128 stands for zero in the data rows.
Some points, one per row:
[169 135 124 122 160 156 138 138 145 125 154 112 143 162  80 142 121  93
 116 108 151 103 135 126 133 164 167 164 155 123 140 122]
[153 124 135 130 119 118 141 130 146  96 148  88  97 151 106 186 123 106
 130 117 126 156 124 189 159 144 138 174 165 132 138 137]
[111 148 134 108 177 121 130 122 149  86 117 134 125 134 142 175 120  93
 126  87 206 110 153 146 127 207 167 159 105 182  87  98]
[138 123  96 121  98 112 125 127  86 174 120 125 156  98 131  55 149 171
 145 144 118 162 154 101  63  65  67  67  66  68  68  69]
[106  85 156 134 113 112 147 121 127 103 194 146  85 122 129 180 114 177
 138 140 129 167 143 146 135 128 170 175 129 164 182  69]
[129 135 138 142  96  95 134 100 101 110 139 111 118 138 158 145 103 139
 126 129  85 138 133 174 162 112 142 139 152 148 157 161]
[128 130  95 127 110 131 122 119 126 188  81 150 170  79 148   0 162 161
 149 139 110 158 147 133 160 105 120 143 137 116 145 181]
[106 133 133 113 228 173 108 136 166  57 137 152 114 161 107 171 111  80
 110  96 211  61 151 128 130 160 187 165 111 155 100 104]
[174 137  77 105  82 143 145  96 109 244  58 126 212   2 137   0 170 147
 134 154 127 187 146 145 142 116 156 151 140  87 129 130]
[126 118 113 140 104 108 137 116 126 152 140  98 137 128 119 171 108 162
 142 170 108 167 127 138 124 150 122 120 163 138 150 153]
[ 98 120 165 123 203 145 124 136 158  85 150 169 105 112 130 203 121 103
  99 101 199  72 139 119 139 182 218 151  98 169 125 106]
[124 122 124 112 133 126 112 125 144 103 145 130 113 135 107 102 146 123
 131 119 174 137 121 154 155 118 130 155 140 125 129 146]
[130 128 116 131 104 117 148  98 113 123 137  84 103 140 137 183 110  52
  54  55  57  57  60  62  63  65  67  67  66  68  68  69]
[117 102 158 129 144 136 133 155 132 119 174 151 106 161 126 175 137 111
 123 119  57  57  60  62  63  65  67  67  66  68  68  69]
[148  77 102  91 112 153 176 118 136 174 125 132 150  37 104   0 171 172
 154 115 146 169 160 129 130 102 173 178 132 103 155 106]
[133 165 105 125  77 138 112 116 108 202  85 122 176 121 159  27 159 119
 144 179 111 146 132 116 148 116  94 113 182 128 137 175]
[ 78 138 159 103 125 124 134 135 149 119 126 184 105 116 163  86 160 180
 129 140 120 107 163 139 158 125 147 115 158 151 182 181]
[139 146 123 132  75 128  96 135 101 115 103 103 110 142 114 163 109 150
 128 136  85 163 124 152 163 136  87 120 155 127 138 178]
[111 158 145 132 107 118 154 124  85 101 105 179 130  93 170 180 102 161
 129 123 130 123 166 127 149 173 173 150 113 173 172 132]
[141 128  88 124  85 129 169 114  93 130  89  87 110  85 119 166 106 204
 147 128 113 200 170 137 101 163 113 100 133 165 158 138]
[ 86  91 150 121  96 106 123 143 136  78 143 119  78 109 155 167 120 195
 136 131 125 143 141 130 141 125 143 106 140 170 171 158]
[146 154  93 149  74 124 114 129 114 199  54 136 188  78 149  11 138 138
 145 162  76 154 136 117 178 122 121 133 151 115 131 157]
[127 145 143 151  95 142 115 137  99 114 116 155 122 136 150 145 117 160
 136 145  94 143 140 147 149 130 130 118 151 138 166 177]
[ 70 112 133 139 116  93 121 154  98 106 117 157 109 142 156 165 139 213
 159 153 101 163 179 129 123 133 113  82 142 190 198 169]
[136 113 146 135 175 148 139 144 150 102 153 138 112 138 146 197 119  81
 112  78 181 100 134 145 142 197 181 208 110 180  91 111]
[149 109 103 120 101 129 149 107 113 178 111 132 151 101 144  15 159 133
 145 132 139 159 132 153 144 105 115 146 163 151 145 152]
[175 132  57 148  95 135 142  99 117 243  51 139 194  14 122   0 146 170
 141  55  57  57  60  62  63  65  67  67  66  68  68  69]
[141 115 121 141 117 117 163 125 108 189 131 136 157 131 134  93 135 131
 144 154  98 135 128 129 129 109 128 149 166 128 157 190]
[132 114 154 101 219 166 106 162 175  77 172 115 128 174 127 182 134  15
  96  65 222  63 114 125 131 187 187 207  90 177  56  80]
[ 90  92 129  86 127 114 159 125 114  76 137 155  67 114 115 195 115 212
 132  89 190 151 187 109 113 176 163 128 101 191 164  69]
[142 115 132 121 189 143 115 145 144 100 173 124 125 165  95 189 137  59
 115  98 216  57  60  62  63  65  67  67  66  68  68  69]
10 more points follow, each with its number after it:
[131 158 145 148  92 121  78 126 114 132 125 119 109 180 134 168 136  98
 135 172  99 160 106 153 140 119 107 105 194 132 154 169] 0
[ 90 144 133 121  81 108 133 114 122 104  99 111  90 130 134 194 111 157
 148 157  99 136 139 131 140 146 103  91 166 150 165 167] 1
[123 135 138 136 152 144 122 138 119 127 122 129 139 155 161 145 126 108
 118 139 126 103 134 126 125 138 132 122 155 161 139 144] 2
[ 94  79 156 116 135 111 140 143 135 107 184 152  99 124 139 186 126 188
 134 127 152 133 152  62  63  65  67  67  66  68  68  69] 3
[150 118 139 144 158 122 121 139 119 127 134 118 130 143 130 178 121  93
 124 111 147 113  60  62  63  65  67  67  66  68  68  69] 4
[140 116 146 134 129 123 127 137 122 136 144 153 146 132 137 144 119 136
 135 117 120 116 131 117 131 162 161 134 143 157 146 140] 5
[148 156 113 118 114 153 143 105 134 189  85 164 175  70 145   0 165 151
 127 151 115 142 159 156 166 108 149 156 167  92 167 168] 6
[160 158 130 178  90 145 114 105  88 162 102  87 141 156 160 170 115  97
 121 171  40 138 119 162 153 122  98 128 184 133 176 199] 7
[102 107 133 127  96 101 170 119 125 161 145 168 138  93 159  81 149 162
 151 155 141  57  60  62  63  65  67  67  66  68  68  69] 8
[113 163  90 138  93 131  99  99 140 191  31 145 172  88 162   0 176 121
 148 187 105 146 142 161 181  83  98 129 180 103 146 179] 9
Which of these numbered points is nearest to each point below by angle, seen from the average point of the first points? Its number follows each.
[106 122 130 120 100 126 130 132 133  91 117 136  99 135 113 162 118 174
 133 126 110 160 145 149 141 130 110  98 140 162 163 161] > 1
[124 115 136 140 138 117  99 135 130 137 180 107 119 174 111 176 140 114
 147 168 124 162 115 131 123 127 121 137 166 142 155 168] > 0
[125 155 152 122 222 180  85 134 166 119 134 114 133 164 145 187 129  32
  90 132 166  68 107 117 122 174 174 143 141 133  90  94] > 2
[139 166  91 146 100 130  90 112 123 173  73 112 167 118 137  50 153 129
 139 160  86 159 142 141 173 128 100 104 168 126 162 169] > 9
[ 82 110 133 111  91 101 124 133 115  86 107 107  95 106 157 161 118 202
 147 140 125 176 151 123 132 131 107  86 133 161 159 146] > 1
[165 142 141 139 219 169  97 134 171 115 136 106 141 181 121 191 142   0
 100  88 185  58  96  62  63  65  67  67  66  68  68  69] > 4
[107 132 131 130 126 117 108 122 154 138 145 119  98 157 102 125 121 116
 108 159 116 133 110 155 160 118 132 125 150 109 137 156] > 0
[101 115 149 138  97  93 140 101 101 130 143 137 116 134 167 170 121 147
 148 151 114 139 143 123 130 134 137  67  66  68  68  69] > 3
[ 96 107 172 122 122 119 155 121 119  87 198 169 110 132 139 163 127 147
 153 119 158 122 141 139 126 139 193 161 128 155 151 145] > 5
[109 142 140 138 107 118 149 110  85 149 123 163 142 120 148 119 108 170
 143 162  83  57  60  62  63  65  67  67  66  68  68  69] > 8
[ 84 149  86 108  71 108 109 124 108  81  54  94 105 114 134 165 104 198
 145 147 119 196 175 143 143 146  66  73 123 188 143 148] > 1
[133 121 162 127 145 119 178 111 135 138 154 176 129 109 132 161 119  95
 118  99 177  91 135 144 140 182 193 208 117 171 130 131] > 5
[138 130 136 125 114 136  90 136 127 105 142  88 129 165 105 160 137 117
 146 148  99 146 120 136 128 120  98 107 169 111 141 182] > 0
[ 94 123 105 151  97 104 140 136 115 172  74 149 152 103 148  63 140 171
 142  55  57  57  60  62  63  65  67  67  66  68  68  69] > 8
[111 167 168 118 235 151 103 153 170 119 118 155 148 169 147 188 127   0
  91 135 202  19  98 123 131 180 177 167 130 142  84 130] > 2
[166  99 102 105  92 131 177 118 131 206 110 146 157  55  87   0 160 160
 135 138 146 130 150 130 130 137 176 166 163 107 186 152] > 6
[113 142 156 148 189 134 106 148 137 106 126 164 131 165 145 173 130  92
 109 131 152  78 136 148 150 165 169 151 143 156 165 134] > 2
[148 154 119 152  88 132 114 108 100 144 144 101 136 158 123 151 108 126
 121 147  73 143 121 144 162 121 118 136 154 123 159 184] > 7
[ 97 116  99 145 124 124 148 130 123 162 111 117 153 130 147  80 154 130
 170 158 112 149 141 135 131 104  97 127 151 168 144 158] > 9
[183 184 130 143 149 127 116 129 122 145 119 118 158 155 119 155 113  84
  94 117 100 103 135 153 185 172 163 176 146  87 137 173] > 7
[129 130 120 160  90 113  94 132 108 138 124  86 119 160 149 163 116 145
 140 142  66 167 128 135 148 135  83 107 147 166 155 196] > 7
[112  80 153  98 183 157 141 148 147  70 196 159  85 142  92 166 138 153
 111  89 202  93 143 133 127 152 187 161 120  68  68  69] > 3
[124 120 104 122  74 118 131 129 125  93 102  94  84 113 106 177 101 184
 150 120 118 193 145 152 132 159  98 113 133 163 134 148] > 1
[135 162 141 137 177 138 124 122 143 111 107 148 143 160 116 175 122  45
 130 112 175 101 120 148 145 164 142 165 134 153 111 130] > 2
[ 99 147 111 128 108 134 138 117 106 115  99 136 105 125 138 157 115 199
 147 156 115 166 161 139 126 154  90 107 147 156 189 170] > 1
[145 148 138 142 126 132 128 119 132 134 129 132 142 155 126 175 107  65
 120 127 136 105 111 144 151 158 139 158 153 167 119 140] > 2
[108 140 152 156 213 127 110 140 165 121 115 148 161 167 154 179 115  16
 121 133 175  28 122 120 137 180 181 191 117 146  68  69] > 2
[132 118 119 101 111 136 151 140 140 146 125 147 129  78 120  94 146 169
 123 121 163 158 147 119 137 162 164 142 117 149 153 128] > 6
[111 140 171  96 196 140 117 129 166  92 156 170 128 172 111 165 132  77
 102 129 182  29 113 133 125 143 167 152 157 128 118 150] > 2
[150 154  78 139  86 119 105 133 108 191  41 115 190 139 152   0 169 136
 152 151  62 150 144 131 155  92  70  89 177 102 138 201] > 9
[136  91 103  99  98 116 176 110 114 182 132 146 138  71 126  18 157 191
 141 130 165 166 176 106 128 133 165 161 129 145 182 144] > 6
[143 114  97 129 107 146 130 109 135 209 121 123 171 101 124   0 184 124
 138 172 107 133 127  62  63  65  67  67  66  68  68  69] > 8
[103 119 137 125  76  80 101 118 105  97  97 120 103 118 145 166 117 178
 156 143 113 164 154 136 120 142 113  85 143 165 143 176] > 1
[162 143 118 128  86 110 137 123 101 155 117 116 122 146  86 154  93 137
 118 140 109 132 122 125 133 143 118 129 161 134 167 181] > 7
[119 114 130 147 100 113 152 124 102 139 142 144 121 121 150 137 104 143
 137 116 126 153 141 139 140 148 170 162  66  68  68  69] > 3
[140 101 141 132 103 126 123 157 117 117 151 118 103 161 126 153 137 154
 136 122  94 140 120 144 130 114 114 103  66  68  68  69] > 3
[126 141 139 106 101 110 153 117 121  82 121 124 116 108 109 147 112 178
 143 131 136 156 162 158 154 150 127 140 146 123 178 180] > 1
[123 121 123 127 136 133 134 111 138 155 144 150 133 100 125  76 145 154
 126 149 158 153 139 140 147 143 166 165 140 122 179 135] > 6
[115 124 144 126 107  91 144 110 109 149 142 114 125 149 160 148 122 136
 139 162  99 123 134 112 125 115 129 124 160 128 151 202] > 7
[137 134 109 128 136 123 137 122 125 143 110 155 153  98 101  21 137 160
 124 132 132 105 152 144 167 113 157 143 151 106 193 175] > 6
[104 159 161 150 181 136 111 139 124  69 103 173 146 152 191 177 122  62
 126  97 177  58 164 147 163 185 188 184 101 183 121 124] > 2
[142 147 163 115 148 129 151 139 145 105 157 165 126 132 102 170 110 110
 112 117 182  94 128 143 160 185 177 198 126 126 152 166] > 5
[142 151  92 135  72 129 103 122 122 210  51 104 177  85 134   0 156 122
 139 164  83 160 132 134 160 103  98 122 162  91 104 183] > 9
[ 99 102 168 107 198 142 123 150 154  81 173 165 102 128 137 195 125 106
  96  95 197  69 135 122 126  65  67  67  66  68  68  69] > 3
[150 100 114 143 114 130 173 110  97 155 171 116 138 158 121 132 138 125
 158 140 121 141 151 134 121 114 155 181 158 140 178 162] > 7
[142 110  95 129  84 123 131 148 114 115  70  87 107 112 111 134 118 183
 136 118 114 202 141 154 151 135  86 120 130  68  68  69] > 3
[143 154 146 107 228 162 144 106 147  81 165 125 115 172 114 190 135   4
 106  66 231  57  60  62  63  65  67  67  66  68  68  69] > 4
[142 115 124 169 106 146 170 120 118 115 146 143 122 140 108 123 112 149
 168 131 109 155 138 183 140 129 141 171 168  68  68  69] > 3
[123 102 101 124 101 118 148 120 102 100 136  78  93 109 105 171 112 193
 159 116 131 199 162 148 105 153 112 117 127 173 164 148] > 1
[141 151  64 141  84 139 155 119 110 189  49 123 170  77 128   2 148 158
  54  55  57  57  60  62  63  65  67  67  66  68  68  69] > 8
[126 117 126 135  98 129 109 143 135  81 139  95  92 128  89 165  88 143
 132 133  96 154 122 163  63  65  67  67  66  68  68  69] > 3
[137 125  75 135  94 121 113 118 136 241  50 118 184  88 136   0 162 120
 146 178  92 143 122 129 138  78 111 103 183 123 131 169] > 9
[116 107 134 150 159 118 168 105 128 126 142 137 130 118 149 202  98 112
 130 100 159 117 154 126 126 197 189 180 101 196 119  94] > 5
[122 132 114 121  97 135 139 111 108 180  74 176 167  65 148   0 153 176
 143 147 116 135 182 114 145 132 147 125 141 139 184 175] > 6
[133 138 121 138  49 106 115 110 109 147 107  94 138 111 118 101 108 105
 131 148  99 173 104 150 168 117 106 128 129 132 117 165] > 7
[154 139 121 129 161 143 132 149 144 122 130 141 144 120  95 144 108 103
 115  95 173 124 134 137 114 201 185 165 113 157 114  93] > 5
[121 148 128  94  79 111 162  98 112 143 104 174 125  72 142  76 129 173
 132 121 141 135 162 126 139 148 152 146 134 151 158 158] > 6
[133 135 131 134 103 146 159 106 121 109 129 121 100 130 135 138 125 147
 129 141 130 161 154 171 157 125 136 172 145 159 197 155] > 7
[128 128 152 121 102 135 117 124 142  97 161 147 109 159 139 110 126 144
 126 143 111 104 128 161 151 108 155 130 201 127 165 167] > 0
[154 101 136 113 108 123 146 125 100 160 152 126 133 128 135  87 164 136
 146 133 136 136 143 122 121 122 148 167 170 128 154 163] > 6
